In the rows, zero is written as 128.
X: rows in a few groups, each row roughly a mix of its group's directions:
X (76 x 10):
[[142 127 110 100  62 159 107 147  98 107]
 [158  89 187 125 137 113  97 106 120  95]
 [154 140 106 103 168  84 168 140  93 108]
 [151 143 138  69 137  99 162 166 115 102]
 [120 130 161 117 156 143 110 100 193  95]
 [142 160 125 118 106  94 104 152  60 130]
 [153 129 109 143 156  82 130 157  85 172]
 [ 92 129 161 116 106 158 117  94 162  79]
 [170  96  88 130 155 141 135 151 160 170]
 [147 113 109 145 194  91 118 123  86 123]
 [105 172 149  98  86 127 117 150 178 132]
 [110 145  70 111  94 157 152 169 120 140]
 [ 89 126 156 126 113 163 138  90 171  87]
 [157 124 107 111 197  87 113 131 110 114]
 [156 124 101 147 172  96 140 151 117 184]
 [104 114 162 116 147 114 115  65 171 116]
 [ 81 125 146 134 101 168 155  92 158  98]
 [ 96 134 157 112  86 160 120 104 140  73]
 [140 154 111  94 165  99  81 151 159 104]
 [ 78 159  79 116 121 142 154 119 163 151]
 [156 145 110  85 156  92 167 151 107  98]
 [161 137 136 152 174  82 130 130  80 111]
 [133 145 141  91  93 128 176 170 110  93]
 [166 123 129 137 134 123 124 177  65 100]
 [ 76 164  79 121 134 136 155 117 159 147]
 [165 113  91 142 163 111 142 155 125 184]
 [174 137 149 172 153  85 127 114 116 164]
 [106 114 151 113 129 117 121  63 182 137]
 [124  96 126 151 122 169  87  88 164 156]
 [107 136 137 126  69 170 120 118 179 140]
 [108  86 128 114  76 176 128 119 143  94]
 [146 106 106 146 196 103  94 105 115 138]
 [181 129 160 172 149  91 119 121 112 157]
 [156 103 183 138 159 107 100 117 104  90]
 [ 75 124 142 136  94 167 153  92 150 102]
 [113  90 172 100 118 157  97 116 147  84]
 [109 168 150 100  73 130 159 161 143 116]
 [181 123 114 114 154  93  95 167 105 149]
 [ 89 116 149 135 130 160 144  90 186 107]
 [165 132 109 110 105 106 100 167  70 136]
 [157  78 103 150 174 138 116 110  92 114]
 [101 110 132 186 108 162  90 101 136 151]
 [173 129 114 115 132  92  97 168  80 143]
 [124 116 170 130 176  98 110  85 131  90]
 [148 121 115 152 190  99 147 137 144 174]
 [132 149 131 106  79 118  96 144  69 105]
 [165 131 141 152 170  88 126 137  76 106]
 [147 135 106 126 169  85 170 134  79 112]
 [120 106 131 181 129 129 157 124  61 127]
 [ 93 138 136 154 148 151 175  93 176 134]
 [155 124  90 147 158 106 145 152 114 189]
 [130 121 122 158 189 110 159 121 161 168]
 [162 120 179 163 169  97 108 109 115 122]
 [154 121 167 148 177  91 113 113  99  97]
 [112 106 150 168  94 151 173 113  89 151]
 [125 118 149 138 185 128 135 106 194 126]
 [114  92 124 143 146 164 161 107 190 134]
 [104 133 149 127  71 167 121 115 175 151]
 [126 121 106 177 148 111 162 117  65 124]
 [133 163 136 109  94 104  95 143  67 109]
 [139  99 182 124 157 107 101  96 123  85]
 [118 168 139  86  79 130 159 143 168 128]
 [128 146 148  73  98 142 111 150 184 120]
 [100 122 141 109  67 163 116 113 122  82]
 [120 161  78 144 108 150 152 168 127 171]
 [147 136 120  73 139 131  93 132 190 119]
 [147 157 128  68 134  98 156 165 128  98]
 [144 108 185 141 166 102 103  94 127 102]
 [160 126 112  96 187  92 116 148 111 100]
 [ 86 133  86  91  99 168 141 155 133 109]
 [107 156 152 100  73 149 125 140 179 136]
 [160 128 120 108 107 100  92 164  69 125]
 [144 168  94 166 155  99 153 144 103 163]
 [115 148  72 119  88 150 154 159 132 162]
 [111 159 148  96  68 146 142 147 167 126]
 [143  83 121 160 179 131  85 116  99 126]]
which group is each row in? (one row of each group first):
[ 77 167  76 125 132 144 155 131 153 146] | <5>
[ 90 138 148 124  99 172 141  93 163  90] | <60>
[104 106 147 169 105 167  81 109 149 152] | <40>

[118 167  68 135 131 104 165 128 126 167] | <5>
[169 151 131 181 155 103 133 149  99 161] | <5>
[149  67 106 131 143 161 146 136 176 141] | <60>
[150 135 154 125 196 102 109 123 171 124] | <60>
[ 81 134 166 145 148 132 149  86 166 104] | <60>
[137 111 105  97  87 156 130 178  92 102] | <5>
